In the data rows, the value 128 means zero.
Here is a table of points, one per row:
[134 118 125 109 151 114 117 135 152 123 149 124 125 123  89 147 139 155  92  75 120 138  86 163 165 116 178 125 119 135 149 126 113  85 130 172 106 148 110 131  94 111 146 155 142 133 104  93 142 117 114 163  97 115 133 182 125 111  89 170 133 123 115 133]
[106  90 138 122 109 138 154 140 103 150 149 143  96 142 123 107 105 105 136 107 132 138 131 102 149  92 156 132 141 127 125 131  86 127 123 137 154 124  92 149 136 110  92 113  95  88 112 142 104 109 143  86  78 110 117 111 139 151 120  93 158 133  95 124]
[183 125 156 148 120 141 139  92 139 142 158 105 134 151  82 128 140 115 131 131 142 133 146 147 109 126 117 102 133 116 141 144  94 129 152 134 141 116 114 172 152 148 142 135 161 106 156 162 167 107 141 173 160  84 144 121 128 109 127  96 126  97 160  62]
[167 162 137 123 102  95 156 155 135 117 103 105 113 159 104  97 148 102  76 133 113 150 178 140 108 124 141 154  97 100  90 104 145 123 120 140 110 137 132 106  95 128  73 136 114 123 147  99 114  91 117 158 133 133 138 162  89 153 135 110 126 142 137 150]
[132 120 123  91 131 117 109 150 143 132 169 116 104 129 110 119 159 149 160 175 177 105 144 128 127  96 117 135  80 144  91 147 159  78 112 113 118 142 101 138 148 108 147 136 122 161 121 107  75 127 154 108 139 118 169  98 117 149 139 123 101 100 132 131]
[142 125  99 126 136  93 133 115 141 103 131 135 111 146 149 151 110 126 138 166  94 152 143 127 112 117 135 101 136  79 138 139 117 123 150 127 150 101 168 118 123 121 148 123 124 114  80 124 160 148 128 136  81 103 127  85 105 174 129 166  90 123 140 168]
[119 141 139 154 105  86 166 115 146 114 145 119 128 109 114 109 102 135 137 130 143 122 115 126 145 149 162 136 150 131 122 132 151 123 116 136  88 104 172 174 142 136  96 142 115 149 123 209 123 163 127 127 127 185 137 138 156 168 127 164 115 123 115  96]
[128 109 103 142  96 115 124 164 153 127 106 149 148 133 154 156 136 143 132 158 143 156 123 137 132 149 154 189  92 175 158 163 135 113 131 118 138 119 111 132 168 111 143 129 101 111 112 146 160 113 125 147 157 133  63 146 102 143 132 111 135 124 109 124]
[111 142 130 149 194 126 129  98 136  96 104 111 144  97 107 107 103 126 139 137 165 154 135 130 141 109 135 150 110 124 116 148 128 181 143 102 134  69  97 159  99 128 145 103 126 117 100 123 140 120 153 126 136 155 171 186 126 130 139 105 134 124 129 154]
[129  99 144 163 132 110 126 116 139  77 147 164 124  91 127 113 136 121 124 167 125 139 150 142 158 122 106 127 177 144 112 126 128 105 155 124 146 172 144 105 111 153 136 178 110  79 146 128  87 107 130 150 118 162 144 114 111  64 145 147 157 137 105 134]
[142 157 124 120  84 165  92  82 127 108  78 146 136 117 136 116 122 126 133 135 109  88 159 140 125  82 138 108 123 153 105 133 124  92 145 145  91 109  95 152 166  98 132 117 144 117 129 131 119 167  88 128 101 132 118 136 138 117 119 138 137 157 117 141]
[ 92 129 113 120 119 109  98 138 106  98 108 139 154 122 150 121 152 106 149 128 153  86 114 158 112 113 135  87 116 115 158 144  74 122  75  95 160 130 164  90  68 131 121 134 119 164 156 157 128 103  81 108 120  72 129 179  88 117 164 107 108 147 115  91]
[169  99 107 145  83 140 112 141 137 148 145 141 138 114  85 115 115 148 145 115 113 143 156 131 136 157 115 132 151 166 188 127 119 143 164 102 124 151 153 149 114 106 132  96  99 150 170 102 133 121 151  83 134 135 155 141 114 151 139 150 118 150 144 156]
[121  96 105 142  99 158 127 136 179 136  99 123 150 144 126  85 140 133 150 120 109 136  70 130  89 111 137 134 147  88 105 129 129 126 125 108 100 111 101  86  96 128 142 125 105 129 152 132 148 174 130 147 122 161 165  83 116 124 134 125 159 104 138 104]
[157 162  78 140 146 141 129 117  95 131 164 108 181  78 151  95  99 112 140 141 134 108 122 147 112  97 155 148 139 157 124 107 127 144 123 153 125 119 151  83 150 108 107 128  96 118 154 117 130 116 147 138 140  79 120 109 151 101  83 132 125 102 144 131]
[106 124 126 138 156 120 183 107 125 152 132 101  97  93 130 166 109 136 135 123 102 101 119 136 101  77 127 139 155 107 145 133 102 114 114 130 123 167 107 129 173  96 110 123 138 147 138 114 155 110 128 119 158 146 115 143 119 115 200 148 158 140 167 145]
[121 166 131 132 141 140 124 133 127 148 114 120 115 128 165 135 104 143 119 106 149 130 103 163 155 153 130 164 153 127 126 139 108 108 164 152 140 166 126 107 138 167 132  91 123 135 150 172  73 137 103 148 110 112 150 121 124 134 153  88  69 124 144 152]
[128 152 146 139 109 162 125 117 141 125 163 125 139 157 115 144 145  73  61 102 159 101 127 143 153 152 104 139 102 110 102 108  78 108 106 121 168  78 126  85 121 101 146 148 128 167  95 130  90 153 155 144 135 142  90 140 154 103 143 168 126 132 143 160]
[104 163 113 130 123 114 126 178 143 118 102 153  92 123 119 121 123 156 145 131 156 127 127 158 163 151  88  65 158 113 101 150 153 145 143 147 144 124 128 121 126 105  96  96 149 159 135 103 178 112 152 148 109 113  84 111 167 119 138 112 153 105 119 113]
[123  90 175 136 124 176 167 137 138 122 143 135 148 116 180 134 172 126 171 120 147 171 144 124 133 151 135  97 112 160 123 101 143 119 124 144 114 124 151 118 129 128 101 148 161 170 122 138 157 136  95 130 129 130 169 123 120 143 119  92 142 112 144 184]
[123 136 118 111 140 130 125 165  92 107  89 122 142 123  86 130 143 116 152 117 131 144 148 110 138 130 120 128 109 116 168 126  99 131 130 148  92 114 120 126 128 150 131 141 109 157  95 139 115  75 124 142 105 168 106  71 121 117 102 137 121 165 188 102]
[171 125 123 124 146 139 103 115 147 177 123 106  89 147 153 126 103 123 175 132 105  76  81 141 140 138 157 131 126 130 113 124 108 130 173  98 105 110 143 140  94 128 114 152 182  92 140 139 122  77 165  96 162 151  81 120 113 120 120 123 128 129  99 151]
[126 137 165 141 131 135 124 154 135 136 123 114 131 156 140  97 123 126 141 129 110 163 112  98  88 132  91 123 103 143  99 146 117 176 110 125 122 185 142 110 138  78 139 142 160 109  86 165 133 121 145 112  98 106 151 158 147  87 118 164  97 154 129 119]
[129 112 124 112 151 157 181 136 115 163 165 156 120 137 157 127 104 161 103 131 135 128 168 142 115 162 137 115 122 103 112 138 140 155 137 117  87  89  89 132 140 178 139 103 101 158 139 124 107 130 115 122 135 106 132 125  84  79 126 175 120 160  92 126]
[102 124 139 150 139 167 151 152 141  85 124 175 127 141  95 138  97 153 123 152  98 107 105 133 124 137 112 169 111  93 156 109 126 141 106 117 155 101 152 146 152  93 117 108 180 122 143  92  99 106  64 121 107 132 133 115 123 124 102 107 107  92 124 104]
[113 132 103  97 105 145 149 117 104 132 130  86 124 146 113 135 104 185 119 100 153 125 141 173 138 113  89 129 109 156 120 104 141 113 117  90 130 130 154 108 117 161 125 144 124  57  90 118 163 150 100  97 135 148 130 117 145 119 146 119 117 142 142 114]
[133 123 116 132 122 107 111 105  91  97 134  78 106 119 100 109 117 121 114 106 126 152  69 120  98 170 120  73 127 145 124 170 125 150 112 168 156 119 101 128 150 137 121 170 118 135 139 114 107 143  73 101 172 138 106 113 131 130 114 131 117 126 114 173]
[131 102 161 137 151 103 133 118  91 118 120 134 144 129 142 156  97  95 134 118 102 131 124  89 124 133 106 148 113 179 114 108 140  90 146 159 126 120  92 118  72 122 123 112 132 147 156 102 180 142 132 121 118 124 113 106 137 137 176 142  81 104  94  73]
[142  96 109 148 121 115 114  94 123 146 112 148 132 138 142 131 136 152 126 156  81 155 144 145 147 124 167 108 102 105 121 135 135 126 130 148 153 160 124 132 109 133 109 104 130 161  78 133  99 132 137 101 182 133 129 132 181  84 124 118 143 120 142 106]
[105 164 172  76 139 139 145 148  89 108 129 142 112 185 122 126 124 121 104 138 107 119 129 138 105 123 186  91 154 178 151 118 156 135 146  88 161 140 127 113 138 117 167 132 131 149 131 134 146 142 167 138 151 167 151 130 134 138 104 114 125 140 143 128]
[152 133 130 148 105 108  80 119  76 104 173 124  85 134 152 129 177 174 129 103 117 124 107  70 112 138 138 155 129 115 115 136 171 117 114 125 128 106 133 130 157 150 122  96 150 125 124 135 148 131 151 141  77 159 138 157 114  95 130 111 136 136 154 127]
[ 88 113 158 108 127 138  84 143 146  98 141 104 132 121 114 186 132 105 162 117 140  97 162 113 106 171 142 141 138  99 126 165 136 135 125 156 117 151 121 100 115 124  92  87 151  58 132 115 132 159 147 134 166 118 133 133 149 162 102 153 131 136 130 135]
[ 88 102 119 128 153 160 123 102 131 137 142 149 126  99 115 114 152 102  69 157  95  79 130 106 112 180 101 127 129 137  98 123 124 128 168 135  85 157 141 112 149 157 151 137 105 129  86 136 151 107 122 105 103 106 101 159 141 186 119  99 153 125 137 117]
[136 137 106 112 146  95 115 157 165 161 108 183  86 149 153 151 140 122 145  99 136 130 158 112  81 112 119 161 138 153 135  98 113 167 128 167 140 111 119 128 141 163 152 165 105 126 152 124 122 131 112 111 137 136 168 150 172 139 136 160 135 102 139 109]
[164  78 116 121 120 119 141 176 121 168 109 143 131  71 137 135 127  94 113  91 146 110 152  89 159  99 143  99 124 147  89 137 158 184 106  96 139 160 158 168 144 123 157 115 138 116 136 129 128 149 105 165 115 154 117  96  90 137 120 122 115  98 152 118]
[153 159 161  88 139 112 119 139 134 144 113 129 151 119 160 164 140 121  71 144 117 137 116  85 145 136  87 102 145 123 172 145 128 109 101  73  99 112 124 148 111 131  72 140  91 108 135 135 105 141 133 107 112 122 143 142 138 106 113 125 148  78 156 139]
[148 124 119 114 142 152 102  88 151 116 138 102  99 103 103 137  92 165 129 137 140 150 134 114 133 100 112 132 119 109 193  69 139 170 127 134 112 148 114  93 128 128 142 121 154 141 146 182 133 161 165 141 135 128  78 112 127 126 145  93 140 129  55 132]
[156 156 118 155 154 127 133  80 129 127 122 153 134 130 142 127 155 112 139  96 130 133 135 139 153 161 126 144 158 107 132 130 179 129  70  80 140 147  83 111 125 129 144 148 129 125 132 111 133 108 133 127 135 102 124  88 150 180 106 131 140 187 123 113]
[ 77 183 113 124 102 127 142 114 128 196 109 106 160 103 133 101  98 118 143 147 141 132 136  77 141 139 123 124 112 100 152 118 134  76 124 148 193 140 149 142 120 152 175 133 142 120 144  95 120 125 125 133 130 126 148 144 101 124 100 137 154 118 100 112]
[ 87 111  90  84 164 116 107  98 123 109 111 108 173 196 153  87 159 117 112 126 140 144 119 124 166 114  98 147 154 126 121  90 127 114 109 143 129 119 176 209 130 110 126  98 125 142 164 127 131 121 113 137 165 110 119 110 113 130 137 137 150 143 128 146]
[111 134 172 166  92 100 131 164 109 150 122 126 171 130 119 178 169 129 132 148 115 132  85 156 100  93 113 139 134 113 118 127 140 164 156 135 105 120 142 154 139 163 143 144 120 133  98  72  90 165 160 129 123  95 112 136 147 154 132 104 121 164  93 147]
Along one direction, these points spread out more than along any other. Take the direction at right angles to it along which they spread out most. Go by this last direction. For each point below, how far along it does it lie, from 0 to 99? The average is 50, and the first point in the table lies past the average. One standard deviation of the points above along it is 16.
[171 125 123 124 146 139 103 115 147 177 123 106  89 147 153 126 103 123 175 132 105  76  81 141 140 138 157 131 126 130 113 124 108 130 173  98 105 110 143 140  94 128 114 152 182  92 140 139 122  77 165  96 162 151  81 120 113 120 120 123 128 129  99 151] 81
[ 88 102 119 128 153 160 123 102 131 137 142 149 126  99 115 114 152 102  69 157  95  79 130 106 112 180 101 127 129 137  98 123 124 128 168 135  85 157 141 112 149 157 151 137 105 129  86 136 151 107 122 105 103 106 101 159 141 186 119  99 153 125 137 117] 36
[105 164 172  76 139 139 145 148  89 108 129 142 112 185 122 126 124 121 104 138 107 119 129 138 105 123 186  91 154 178 151 118 156 135 146  88 161 140 127 113 138 117 167 132 131 149 131 134 146 142 167 138 151 167 151 130 134 138 104 114 125 140 143 128] 36
[ 77 183 113 124 102 127 142 114 128 196 109 106 160 103 133 101  98 118 143 147 141 132 136  77 141 139 123 124 112 100 152 118 134  76 124 148 193 140 149 142 120 152 175 133 142 120 144  95 120 125 125 133 130 126 148 144 101 124 100 137 154 118 100 112] 68
[111 142 130 149 194 126 129  98 136  96 104 111 144  97 107 107 103 126 139 137 165 154 135 130 141 109 135 150 110 124 116 148 128 181 143 102 134  69  97 159  99 128 145 103 126 117 100 123 140 120 153 126 136 155 171 186 126 130 139 105 134 124 129 154] 56
[ 92 129 113 120 119 109  98 138 106  98 108 139 154 122 150 121 152 106 149 128 153  86 114 158 112 113 135  87 116 115 158 144  74 122  75  95 160 130 164  90  68 131 121 134 119 164 156 157 128 103  81 108 120  72 129 179  88 117 164 107 108 147 115  91] 80
[164  78 116 121 120 119 141 176 121 168 109 143 131  71 137 135 127  94 113  91 146 110 152  89 159  99 143  99 124 147  89 137 158 184 106  96 139 160 158 168 144 123 157 115 138 116 136 129 128 149 105 165 115 154 117  96  90 137 120 122 115  98 152 118] 20
[121 166 131 132 141 140 124 133 127 148 114 120 115 128 165 135 104 143 119 106 149 130 103 163 155 153 130 164 153 127 126 139 108 108 164 152 140 166 126 107 138 167 132  91 123 135 150 172  73 137 103 148 110 112 150 121 124 134 153  88  69 124 144 152] 60
[111 134 172 166  92 100 131 164 109 150 122 126 171 130 119 178 169 129 132 148 115 132  85 156 100  93 113 139 134 113 118 127 140 164 156 135 105 120 142 154 139 163 143 144 120 133  98  72  90 165 160 129 123  95 112 136 147 154 132 104 121 164  93 147] 27
[153 159 161  88 139 112 119 139 134 144 113 129 151 119 160 164 140 121  71 144 117 137 116  85 145 136  87 102 145 123 172 145 128 109 101  73  99 112 124 148 111 131  72 140  91 108 135 135 105 141 133 107 112 122 143 142 138 106 113 125 148  78 156 139] 33
[106  90 138 122 109 138 154 140 103 150 149 143  96 142 123 107 105 105 136 107 132 138 131 102 149  92 156 132 141 127 125 131  86 127 123 137 154 124  92 149 136 110  92 113  95  88 112 142 104 109 143  86  78 110 117 111 139 151 120  93 158 133  95 124] 50
[123  90 175 136 124 176 167 137 138 122 143 135 148 116 180 134 172 126 171 120 147 171 144 124 133 151 135  97 112 160 123 101 143 119 124 144 114 124 151 118 129 128 101 148 161 170 122 138 157 136  95 130 129 130 169 123 120 143 119  92 142 112 144 184] 26
[152 133 130 148 105 108  80 119  76 104 173 124  85 134 152 129 177 174 129 103 117 124 107  70 112 138 138 155 129 115 115 136 171 117 114 125 128 106 133 130 157 150 122  96 150 125 124 135 148 131 151 141  77 159 138 157 114  95 130 111 136 136 154 127] 27
[142 157 124 120  84 165  92  82 127 108  78 146 136 117 136 116 122 126 133 135 109  88 159 140 125  82 138 108 123 153 105 133 124  92 145 145  91 109  95 152 166  98 132 117 144 117 129 131 119 167  88 128 101 132 118 136 138 117 119 138 137 157 117 141] 55
[129  99 144 163 132 110 126 116 139  77 147 164 124  91 127 113 136 121 124 167 125 139 150 142 158 122 106 127 177 144 112 126 128 105 155 124 146 172 144 105 111 153 136 178 110  79 146 128  87 107 130 150 118 162 144 114 111  64 145 147 157 137 105 134] 52
[133 123 116 132 122 107 111 105  91  97 134  78 106 119 100 109 117 121 114 106 126 152  69 120  98 170 120  73 127 145 124 170 125 150 112 168 156 119 101 128 150 137 121 170 118 135 139 114 107 143  73 101 172 138 106 113 131 130 114 131 117 126 114 173] 59
